Each path is a new rotation, seen through one point. The rows after it are directions, each followed by how far the rotation turns it, in degrees each step (0 if it stays put).
Each turn is a multiple of 5 degrees from 10 to 175, or 0.
Each row of a path follows its step; steps can be skipped.

step 8: .20,.16,.33,.00,-.10,-.18,-.12,-.01,.07,.05,.11,-.15,-.27,.33,.00,-.18,.05,.08,-.09,.12,-.21,.02,.19,-.32,.05,-.04,.01,-.09,-.30,-.10,-.12,-.03,-.01,.01,.07,-.18,.09,.10,-.03,.11,-.08,.03,-.05,-.13,.36,-.13,-.01
step 10: -.02,.21,-.01,-.07,-.38,.06,.09,.03,.28,-.13,-.20,-.18,.19,.13,-.04,.02,.13,.10,.02,.07,-.29,-.21,.06,.24,.24,.02,.08,-.07,-.05,.05,-.14,-.15,.09,-.04,.15,-.17,-.01,.22,.20,.26,.04,-.12,.06,.22,-.04,-.08,.02
step 14: -.02,.07,-.05,.32,-.08,-.04,-.11,-.17,-.15,.01,-.28,-.19,-.02,.02,-.13,-.28,.01,.18,.03,.20,-.07,-.17,.23,.15,-.15,-.05,.01,-.05,-.22,-.02,-.07,-.01,.25,-.32,.19,-.09,-.08,.30,-.05,.09,-.07,.05,-.04,-.08,-.20,-.01,.23
step 15: .17,.30,-.15,.22,-.04,-.14,.09,-.22,.15,.23,-.10,-.09,-.12,-.01,-.16,-.20,.06,.01,-.09,-.16,-.05,-.19,.10,.08,.26,.19,.03,-.15,-.02,.08,-.22,-.11,.03,.14,-.22,-.05,-.13,-.22,.08,.32,-.12,.20,.16,-.06,.09,.03,-.04
step 21: -.10,-.12,-.03,-.19,-.04,.19,-.13,-.17,.29,-.08,-.10,-.07,-.03,.06,.12,-.05,.00,.25,-.08,-.23,.12,-.11,.07,.06,.14,-.05,.12,-.10,-.31,-.12,-.09,-.25,-.01,.12,.16,-.25,.04,.29,.12,.21,-.20,.21,.28,-.03,-.10,.05,.08
step 24: -.03,-.26,.10,.27,-.13,-.12,.17,.07,.00,-.08,-.14,-.18,-.26,.12,-.23,-.31,-.06,.17,-.20,.14,-.05,-.16,.07,-.12,-.10,-.09,-.28,-.29,-.12,-.12,.05,-.01,-.06,.17,-.07,-.12,.03,-.06,-.18,.04,-.12,.03,.11,-.22,.11,.19,-.07
step 31: .03,.00,.04,.14,.19,.06,-.27,-.21,.06,-.04,-.24,-.04,.05,.05,-.11,-.15,.31,.04,-.12,.12,-.06,-.10,.23,.09,.19,.29,.13,-.29,.05,-.21,-.24,-.05,.21,-.05,.11,-.11,.04,-.02,.09,.11,-.13,-.07,.06,-.31,.09,.16,-.05
Directions:
.03,.12,.05,-.02,-.06,.00,-.07,-.03,-.03,-.06,-.07,.02,-.01,.05,.11,.03,.01,.00,.03,.03,-.09,.10,.06,.00,.00,.03,.02,-.02,.05,-.03,.06,.04,-.04,-.09,-.02,.02,-.02,.04,-.09,.00,.05,-.01,-.09,-.03,-.03,.01,.04
120
.04,.03,-.18,.00,.04,.00,-.07,-.04,.02,.03,.01,-.01,-.01,-.02,.03,.01,.07,.02,-.09,.03,-.01,-.05,.14,.05,-.02,-.02,.01,-.05,-.01,-.03,-.06,-.01,.01,-.03,.02,-.05,.00,-.03,-.02,-.01,-.03,.02,-.05,.08,.09,-.04,.07
65
.03,.03,-.03,-.04,-.01,.04,.01,-.08,.05,.08,.01,-.01,-.06,-.02,.05,-.04,-.09,.00,-.02,-.04,.08,.02,-.03,.04,.07,.10,-.03,.06,.04,.05,.10,.01,-.13,.06,-.02,-.02,-.03,.05,-.04,.02,-.04,.06,.03,.02,.08,-.02,.01
170
-.05,-.05,-.02,-.03,.00,.01,-.09,.09,-.07,.01,-.05,.03,.01,-.01,-.02,-.05,.08,.01,.07,-.02,.06,.03,.05,-.09,.11,.07,.04,.02,-.07,-.07,.09,-.07,-.03,-.02,.02,-.05,.05,-.01,.02,-.08,-.01,.04,.03,-.05,.02,-.03,.05
145
.10,-.01,-.02,.10,.00,.03,-.03,.01,-.01,-.03,-.01,.03,.06,.01,.00,.03,.03,.00,-.01,-.02,-.03,.00,-.03,.01,.01,-.06,-.03,.05,.07,.03,.12,-.08,-.04,-.07,-.09,-.02,.03,.00,.08,-.02,-.03,-.09,.04,.13,.01,-.06,-.06
110
.07,-.03,.04,-.09,-.03,.07,.09,.05,-.01,-.07,.08,.00,-.07,.10,.02,.05,.03,.13,.00,-.03,-.04,-.04,-.06,.00,.01,-.02,-.01,-.08,-.01,-.06,.03,.00,-.03,.01,.06,-.05,.03,.02,-.03,-.08,-.01,.05,-.01,.06,.05,-.01,-.01
25
.02,.06,.02,.10,.01,-.05,.02,-.06,-.07,-.05,-.03,.00,-.02,.02,-.08,-.03,-.06,-.01,-.08,.01,.07,.04,-.06,-.01,.06,-.01,.04,-.06,-.03,.01,.00,.01,.05,-.05,-.03,-.02,.04,-.09,-.10,-.07,-.08,.11,.01,.04,-.06,-.01,-.01
40
